In the data rows, the value 50 means zero.
Here are some points, one per row:
[57. 50. 45. 33. 50. 42. 55. 51. 56. 65. 45. 66. 73. 37. 68. 65. 43. 48. 47. 61. 74. 29. 41. 45.]
[38. 48. 44. 60. 77. 72.  9. 54. 29. 49. 38. 20. 44. 27. 36. 40. 81. 49. 17. 62. 42. 40. 15. 51.]
[58. 59. 45. 32. 38. 40. 53. 48. 56. 44. 38. 72. 27. 69. 58. 39. 84. 40. 58. 21. 35. 66. 36. 56.]
[63. 24. 38. 76. 58. 39. 72. 38. 60. 57. 90. 34. 43. 65. 70. 34. 34. 43. 45. 17. 37. 68. 59. 51.]
[14. 79. 49. 25. 47. 35. 65. 38. 62. 55. 40. 32. 32. 38. 68. 77. 39. 47. 30. 58. 37. 37. 67. 54.]
[62. 42. 44. 74. 41. 33. 57. 48. 49. 47. 38. 70. 32. 73. 69. 71. 44. 48. 35. 62. 37. 26. 45. 42.]
[68. 28. 33. 66. 40. 34. 62. 69. 32. 46. 31. 57. 34. 66. 22. 70. 43. 45. 50. 61. 30. 65. 58. 37.]
[27. 22. 88. 55. 22. 42. 26. 93. 24. 86. 66. 52. 45. 65. 46. 57. 45. 48. 62. 61. 32. 61. 77. 46.]
[59. 22. 49. 75. 54. 90. 55. 49. 99. 28. 40. 67. 43. 68. 62. 34. 84. 41. 29. 66. 37. 61. 73. 48.]
[62. 38. 45. 33. 42. 42. 56. 43. 51. 33. 34. 42. 32. 27. 60. 33. 82. 39. 68. 67. 29. 66. 70. 58.]
[68. 34. 42. 20. 28. 94. 62. 41. 56. 58. 37. 49. 33. 34. 21. 65. 40. 42. 49. 54. 72. 28. 58. 60.]
[37. 50. 31. 55. 66. 87. 22. 66. 21. 40. 83. 29. 52. 65. 43. 33. 34. 48. 33. 61. 39. 75. 65. 96.]
[18. 35. 44. 29. 37. 40. 10. 23. 78. 50. 34. 46. 79. 38. 24. 66. 43. 48. 36. 59. 73. 33. 52. 74.]
[28. 69. 46. 60. 75. 70. 68. 44. 13. 81. 49. 38. 42. 30. 35. 36. 84. 49. 28. 56. 42. 40. 20. 47.]
[65. 46. 35. 63. 50. 93. 56. 85. 60. 50. 37. 73. 38. 68. 76. 71. 41. 48. 35. 60. 37. 67. 77. 48.]
[61. 43. 37. 28. 48. 44. 62. 65. 48. 42. 82. 47. 39. 70. 21. 73. 32. 99. 64. 64. 67. 60. 56. 32.]
[61. 57. 40. 28. 42. 45. 60. 53. 65. 47. 90. 55. 33. 71. 65. 78. 38. 43. 60. 64. 31. 73. 32. 57.]
[58. 73. 47. 34. 52. 44. 47. 53. 40. 40. 44. 51. 71. 30. 64. 29. 33. 46. 55. 69. 72. 72. 37. 28.]
[16. 39. 32. 67. 50. 31. 70. 55. 38. 70. 36. 65. 34. 32. 34. 65. 45. 46. 49. 53. 75. 72. 58. 69.]
[76. 45. 99. 66. 36. 40. 16. 48. 43. 80. 73. 52. 38. 34. 35. 56. 47. 47. 54. 60. 74. 23. 74. 46.]
[62. 63. 49. 80. 46. 37. 55. 57. 45. 38. 44. 43. 80. 71. 66. 31. 38. 51. 54. 69. 37. 25. 30. 33.]
[60. 70. 48. 35. 53. 46. 61. 55. 59. 44. 43. 41. 75. 35. 61. 30. 37. 46. 54. 18. 77. 23. 61. 62.]
[68. 45. 99. 70. 44. 42. 74. 55. 41. 41. 81. 60. 38. 30. 26. 66. 45. 43. 64. 59. 69. 62. 55. 62.]
[57. 43. 46. 39. 37. 45. 57. 35. 56. 31. 89. 57. 44. 27. 62. 32. 78. 99. 58. 69. 26. 64. 53. 52.]
[66. 34. 33. 72. 43. 39. 66. 68. 33. 52. 37. 69. 81. 71. 27. 64. 47. 47. 49. 58. 72. 61. 72. 69.]
[60. 55. 50. 34. 50. 39. 55. 33. 50. 47. 37. 49. 28. 34. 60. 78. 88. 41. 68. 62. 30. 28. 60. 38.]
[59. 36. 43. 34. 46. 45. 55. 45. 46. 54. 42. 50. 76. 30. 68. 22. 35. 45. 51. 66. 72. 69. 54. 50.]
[20. 83. 51. 64. 61. 78. 61. 20. 32. 67. 47. 51. 38. 32. 29. 30. 35. 50. 41. 57. 38. 41. 31. 38.]
[52. 61. 46. 37. 42. 47. 53. 43. 41. 49. 41. 65. 75. 68. 58. 36. 84. 43. 75. 22. 30. 62. 63. 25.]
[58. 55. 38. 79. 45. 42. 55. 71. 47. 44. 41. 56. 77. 31. 71. 69. 43. 48. 45. 63. 73. 67. 64. 28.]
[51. 41. 44. 35. 60. 49. 55. 55. 42. 33. 40. 65. 71. 70. 64. 79. 39. 45. 59. 18. 72. 64. 48. 28.]
[64. 55. 46. 75. 43. 32. 59. 33. 63. 54. 41. 66. 34. 36. 68. 68. 45. 48. 23. 59. 36. 32. 63. 57.]
[18. 53. 47. 65. 43. 86. 65. 30. 54. 43. 39. 43. 43. 70. 28. 33. 33. 46. 48. 59. 36. 74. 55. 63.]
[65. 27. 36. 31. 43. 50. 11. 33. 41. 36. 80. 52. 33. 32. 71. 69. 41. 42. 54. 16. 74. 26. 66. 67.]
[28. 57. 99. 63. 63. 38. 23. 58. 43. 55. 73. 40. 42. 33. 41. 69. 43. 47. 50. 59. 75. 70. 68. 70.]
[66. 78. 51. 71. 58. 86. 56. 29. 49. 65. 47. 49. 35. 32. 71. 35. 34. 50. 31. 14. 41. 38. 39. 40.]
[71. 35. 99. 53. 37. 90. 64. 86. 32. 63. 32. 99. 39. 67. 33. 62. 46. 50. 28. 58. 33. 62. 52. 55.]
[62. 46. 47. 29. 36. 39. 56. 33. 72. 68. 37. 39. 29. 35. 63. 71. 39. 45. 49. 60. 32. 35. 51. 44.]
[57. 57. 46. 40. 33. 46. 53. 48. 57. 40. 41. 46. 75. 31. 61. 30. 84. 41. 68. 68. 71. 64. 56. 48.]
[30. 53. 38. 66. 59. 32. 16. 47. 45. 35. 25. 25. 39. 68. 29. 39. 35. 47. 39. 17. 39. 73. 70. 87.]
[23. 64. 32. 66. 54. 35. 15. 55. 67. 56. 83. 61. 39. 32. 28. 67. 45. 47. 55. 60. 34. 31. 58. 55.]
[13. 33. 45. 74. 54. 33. 67. 51. 43. 35. 36. 44. 39. 71. 75. 29. 37. 47. 59. 63. 40. 22. 51. 61.]
[77. 32. 34. 68. 56. 36. 17. 42. 39. 56. 80. 38. 41. 66. 25. 27. 38. 45. 55. 18. 36. 24. 62. 55.]
[52. 52. 49. 38. 49. 50. 52. 27. 45. 26. 41. 69. 72. 34. 63. 71. 41. 44. 67. 63. 67. 69. 67. 53.]
[55. 65. 43. 35. 48. 45. 62. 49. 52. 23. 90. 51. 32. 68. 59. 40. 82. 36. 54. 22. 77. 59. 60. 31.]
[26. 67. 48. 61. 78. 78. 67. 56. 55. 55. 45. 35. 41. 31. 29. 35. 34. 49. 46. 57. 39. 36. 27. 64.]
[44. 72. 46. 54. 99. 64. 11. 46.  0. 80. 39.  4. 44. 70. 46. 46. 79. 53.  7. 60. 48. 46. 20. 48.]
[63. 42. 43. 27. 54. 39. 55. 50. 57. 62. 35. 50. 28. 72. 70. 26. 34. 43. 49. 65. 78. 68. 53. 60.]
[48. 39. 48. 44. 36. 49. 54. 31. 65. 45. 40. 60. 74. 71. 58. 34. 84. 40. 78. 21. 72. 60. 50. 36.]
[70. 53. 49. 67. 65. 80. 56. 42. 51. 60. 42. 44. 34. 72. 26. 30. 34. 47. 45. 61. 81. 29. 24. 30.]
[26.  0. 91. 58. 36. 43. 28. 90. 45. 72. 65. 47. 47. 65. 43. 59. 44. 46. 68. 61. 31. 58. 75. 57.]
[61. 38. 43. 27. 45. 38. 61. 40. 34. 63. 42. 70. 75. 75. 19. 63. 45. 47. 46. 59. 72. 23. 54. 39.]
[64. 57. 50. 28. 66. 37. 57. 58. 38. 29. 39. 49. 27. 70. 61. 40. 34. 45. 56. 21. 38. 26. 18. 58.]
[57. 77. 49. 84. 57. 39. 51. 50. 56. 43. 46. 74. 73. 37. 68. 72. 45. 50. 63. 62. 75. 29. 26. 44.]
[54. 44. 45. 37. 53. 47. 55. 51. 71. 51. 43. 43. 71. 31. 62. 80. 37. 44. 54. 16. 71. 73. 31. 30.]
[63. 43. 48. 33. 46. 44. 62. 37. 49. 46. 43. 42. 80. 35. 64. 71. 42. 48. 49. 61. 29. 31. 58. 70.]
[52. 67. 53. 35. 60. 42. 48. 33. 54. 35. 48. 65. 71. 68. 55. 39. 32. 47. 39. 24. 33. 72. 27. 12.]
[53. 57. 52. 35. 55. 43. 51. 45. 65. 37. 49. 68. 72. 29. 52. 31. 36. 47. 46. 23. 32. 27. 23. 14.]
[52. 64. 53. 41. 53. 47. 52. 47. 70. 27. 41. 39. 74. 68. 51. 47. 80. 41. 77. 26. 30. 63. 49. 12.]
[23. 21. 98. 63. 31. 40. 22. 66. 49. 68. 70. 57. 42. 71. 43. 62. 45. 47. 52. 60. 76. 64. 44. 59.]
[23. 37. 33. 61. 47. 91. 16. 44. 55. 65. 83. 51. 46. 70. 37. 68. 40. 48. 58. 57. 35. 31. 59. 43.]
[35. 47. 50. 59. 99. 65. 75. 50. 24. 80. 46.  0. 47. 70. 38. 48. 79. 49. 20. 57. 46. 40. 14. 48.]
[63. 54. 38. 79. 30. 42. 59. 47. 51. 58. 39. 63. 76. 33. 22. 66. 46. 46. 74. 58. 67. 70. 46. 62.]
[55. 29. 42. 37. 47. 45. 59. 54. 75. 24. 90. 43. 34. 25. 58. 32. 81. 34. 65. 69. 72. 60. 48. 24.]
[61. 63. 43. 35. 34. 44. 62. 46. 51. 31. 87. 36. 35. 71. 64. 36. 83. 37. 69. 67. 75. 62. 57. 61.]
[60. 36. 40. 29. 53. 42. 57. 37. 48. 64. 42. 72. 73. 32. 18. 64. 42. 45. 57. 59. 66. 71. 54. 44.]
[71. 64. 43. 69. 62. 30. 58. 52. 64. 45. 37. 44. 33. 27. 14. 30. 36. 45. 44. 64. 32. 72. 61. 43.]
[29. 10. 84. 55. 17. 44. 33. 99. 16. 63. 68. 41. 47. 20. 42. 62. 45. 46. 41. 13. 32. 60. 71. 50.]
[66. 45. 51. 74. 48. 90. 55. 21. 42. 49. 41. 41. 37. 33. 74. 77. 37. 48. 57. 57. 33. 38. 38. 45.]
[52. 57. 54. 39. 57. 42. 49. 42. 65. 25. 46. 67. 73. 67. 52. 45. 82. 43. 55. 25. 32. 67. 15. 27.]
[55. 58. 51. 35. 40. 44. 47. 36. 60. 23. 34. 48. 24. 72. 60. 32. 31. 41. 67. 70. 75. 66. 49. 32.]
[60. 70. 49. 35. 40. 47. 59. 56. 66. 38. 44. 45. 76. 32. 56. 33. 37. 47. 62. 20. 32. 26. 46. 64.]
These points spread out most along one direction. Take the direction at right angles to it along which they spread out most. Go by this last direction. How many in every 100 of the points above lie lower along it than each point below? Round to a whole number. More than half of the points above lie lower than the first one.
[17. 66. 40. 64. 47. 86. 65. 61. 33. 55. 41. 57. 35. 33. 33. 70. 42. 47. 53. 53. 78. 30. 44. 40.] 18
[34. 56. 99. 57. 53. 36. 32. 83. 51. 50. 73. 29. 49. 67. 36. 32. 39. 48. 24. 17. 41. 65. 71. 85.] 54
[26. 51. 28. 64. 22. 35. 20. 61. 48. 58. 79. 45. 43. 72. 34. 67. 45. 48. 43. 60. 37. 28. 55. 63.] 53
[58. 49. 47. 30. 66. 42. 50. 51. 39. 49. 44. 65. 74. 68. 65. 30. 34. 48. 62. 70. 31. 70. 34. 37.] 32
[61. 62. 38. 75. 46. 38. 53. 67. 55. 56. 39. 66. 28. 25. 65. 31. 37. 45. 56. 19. 36. 71. 36. 37.] 31
[61. 86. 51. 32. 48. 40. 53. 29. 67. 77. 48. 68. 74. 40. 63. 70. 44. 51. 44. 60. 32. 39. 44. 62.] 29
[59. 74. 53. 35. 36. 44. 53. 45. 65. 40. 42. 40. 76. 75. 58. 31. 36. 48. 61. 69. 33. 25. 52. 40.] 28
[53. 35. 49. 43. 45. 46. 52. 52. 70. 26. 29. 47. 35. 70. 61. 40. 75. 99. 72. 24. 73. 55. 55. 42.] 69
[42. 55. 40. 58. 82. 75. 16. 68. 50. 65. 35. 22. 47. 30. 39. 37. 84. 49. 28. 58. 43. 37. 46. 97.] 8
[54. 46. 49. 43. 38. 46. 52. 37. 68. 38. 32. 49. 35. 31. 61. 36. 77. 99. 64. 21. 71. 61. 62. 48.] 61
[12. 43. 48. 25. 66. 34. 64. 50. 54. 34. 42. 54. 33. 31. 67. 29. 35. 46. 38. 64. 38. 28. 43. 61.] 17
[32. 72. 45. 58. 69. 70. 73. 55. 27. 78. 45. 24. 46. 72. 36. 39. 85. 50. 16. 56. 46. 35. 38. 66.] 6
[65. 50. 49. 31. 59. 40. 61. 32. 50. 66. 45. 51. 79. 37. 67. 70. 43. 50. 45. 59. 31. 35. 54. 76.] 36
